One hidden turn or mirror swaps the rows below in pairs. Which row is each named row swapped with?
q_280: [ -0.9  -3.5  -1.3   5.2  23.2  -0.3   6.7  39.8  25.8   8.8   7.5  14.6
   4.3  16.1 -15.2  -9.3]
q_506: [  2.7 -21.0  -7.3  13.2  12.8 -35.8  29.0  21.9   3.0 -30.9   2.1  19.3
   9.0  -2.6   3.3  -4.4]
q_976: [ -8.8 -32.1  -0.5  12.7   4.1 -31.8   4.2  18.7  12.1  34.4 -10.6  15.7
 -10.4   2.8 -22.1 -11.2]
q_713: [-19.3 -23.9  -8.6  17.4  -5.3 -24.6  23.6  34.6  14.3  23.6 -51.3  19.6
  11.5  -5.6   0.9   0.7]
q_779: [  2.6  38.8  22.3  10.1  -7.3 -23.2  13.5  24.7  16.4  14.4  -8.3  17.1
   1.4   2.5   2.4  -1.2]
q_759: [ -6.5  -9.3  -5.5  16.3  17.2 -17.2  18.3  38.2  55.2  29.1  -8.8  25.0
   9.3   2.0   5.3  -9.4]
q_896: [  6.1  13.2 -10.4   1.9  -6.5 -14.2  28.7 -13.0  33.1  -9.5 -38.3  17.4
   2.3  -5.2   5.5   2.7]
q_273: [-10.7 -41.5   5.0  10.2 -16.9 -18.2  21.2  -7.5  30.2  26.2   6.1  25.1
  11.4 -14.2   6.5   4.2]
q_602: [-27.5  17.7 -22.1  26.8   0.7 -27.5  29.8  23.8  16.5  18.5 -14.9  14.9
  12.6  -8.7  25.0   4.2]
q_926: [-11.1  16.8  -1.1  20.0  10.3  -3.1  17.1  16.4  10.2 -27.8 -21.3   4.1
   9.2   6.0 -16.5  -4.8]
q_147: [  0.5 -20.9  -1.4  16.5 -16.6 -30.7   1.9  27.1  12.8  37.9  -6.6  12.0
 -19.7   3.1   8.4  -0.9]
q_96: [ 17.7 -23.7  13.4   0.8 -17.4 -13.9  28.4  26.0  15.1 -11.0  -9.2  39.9
  -7.6  -1.9  -5.3 -19.7]
q_696: [ 17.9 -27.0 -14.4   2.9 -16.6  -7.0  26.5   5.4  39.7  -3.8 -17.5  21.7
  -5.8  -8.6  16.7   2.4]
q_893: [ -0.6   0.7  18.7  12.1  -4.2 -18.3  36.7  35.6  26.6  10.5 -23.6  19.4
  32.5 -18.3  18.0 -17.5]
q_258: [ -8.4   2.1   1.9  15.8  11.7 -14.5  27.8  -7.1 -18.3   8.6  14.7  29.1
  -8.2  -6.2   3.6 -11.8]
q_40: [-33.3   4.5  -9.3   6.6 -11.1 -39.9  26.1  -1.9   2.9  27.5  10.8  17.4
   8.4 -13.2   6.1   3.9]
q_366: [ -1.1  -1.9   8.9   1.1  -7.5 -18.1  28.0 -17.2 -10.5  12.6 -37.5  25.6
   3.5   4.1   3.9  -9.9]
q_486: [-25.1 -29.3   2.8  12.6  -5.1 -18.1  27.3  15.7  13.6  43.6 -38.6  19.3
  13.3  -8.0  -0.8  -3.3]
q_350: [  4.9 -37.4 -25.6  10.7   3.8 -17.6  16.0  -8.8  36.1  24.0 -10.1  14.0
  13.5  -2.9   3.4  -1.2]
q_553: [-12.4 -19.2   9.7   3.9 -13.4  -9.0  27.7  29.1   5.5   3.9  29.2  22.1
  10.0  -7.0  21.2   1.9]
q_223: [-16.8   1.3   2.2  10.8  21.3 -34.0   5.7   0.5  10.0  15.6 -20.7  12.9
   8.9  13.5 -30.8  -8.9]
q_915: [-24.5  28.7  17.5  21.9  -8.5 -20.7  28.5  13.8  20.9 -13.6 -12.9  10.4
  17.3   3.9  -4.7  -1.5]
q_80: [-25.6   9.9  -4.5   8.0  13.2 -21.3  12.4   8.2   9.9  13.8 -19.3  12.5
 -14.2  21.0 -25.3   6.9]
q_267: [ -1.1   7.1  11.4  20.5  -2.4 -13.4  34.3  47.6  16.7  -5.4 -14.5  19.0
  27.4 -16.5  -0.8 -20.7]
q_445: [-20.6  19.1  -8.5   1.7  -2.2  -5.7  34.2  15.1  31.3 -28.8 -11.8  17.0
  10.4  -2.3   3.7   4.8]
q_375: [ -1.5 -46.3  -1.6  27.3 -11.1 -14.4  10.8  13.5  26.0  30.2  -3.1  12.2
  10.0   9.5   4.1  -0.4]
q_140: [  6.4 -11.6   5.0  10.8  -8.9 -18.2  27.7  16.4  16.7  16.0  38.1  18.1
   8.1  -6.7  15.1  -7.4]
q_902: [-12.1   7.4   2.5   7.0 -13.3   1.2  40.9   2.7  33.8 -19.2 -29.2  19.0
  16.0  -3.8   9.1  11.2]
q_531: [-12.0  26.7  21.8   8.1  -6.8  -8.7  27.9  26.0  -2.0   3.3   8.9  20.1
  13.4  -6.2  11.3  -0.5]
q_208: [ -9.4 -14.1   9.3   6.2  16.5 -10.3  19.5   8.6   9.9   8.9  10.0  44.7
 -23.0   4.3 -21.4 -10.8]
q_320: [-18.1 -23.1  16.2 -10.9  22.6 -19.9  26.7 -11.7  18.4  11.5 -15.2  28.7
  11.3  11.6   4.0  15.3]
q_287: [ 12.7 -36.7 -17.9  20.2  -7.3 -18.5  25.6  -2.5  38.5   3.8 -25.1   9.6
  10.4  -6.8   0.3  -8.4]

Swapped with q_267: q_486
Swapped with q_713: q_893
Swapped with q_375: q_915
Swapped with q_280: q_40
Swapped with q_445: q_350
Swapped with q_976: q_531
Swapped with q_223: q_553

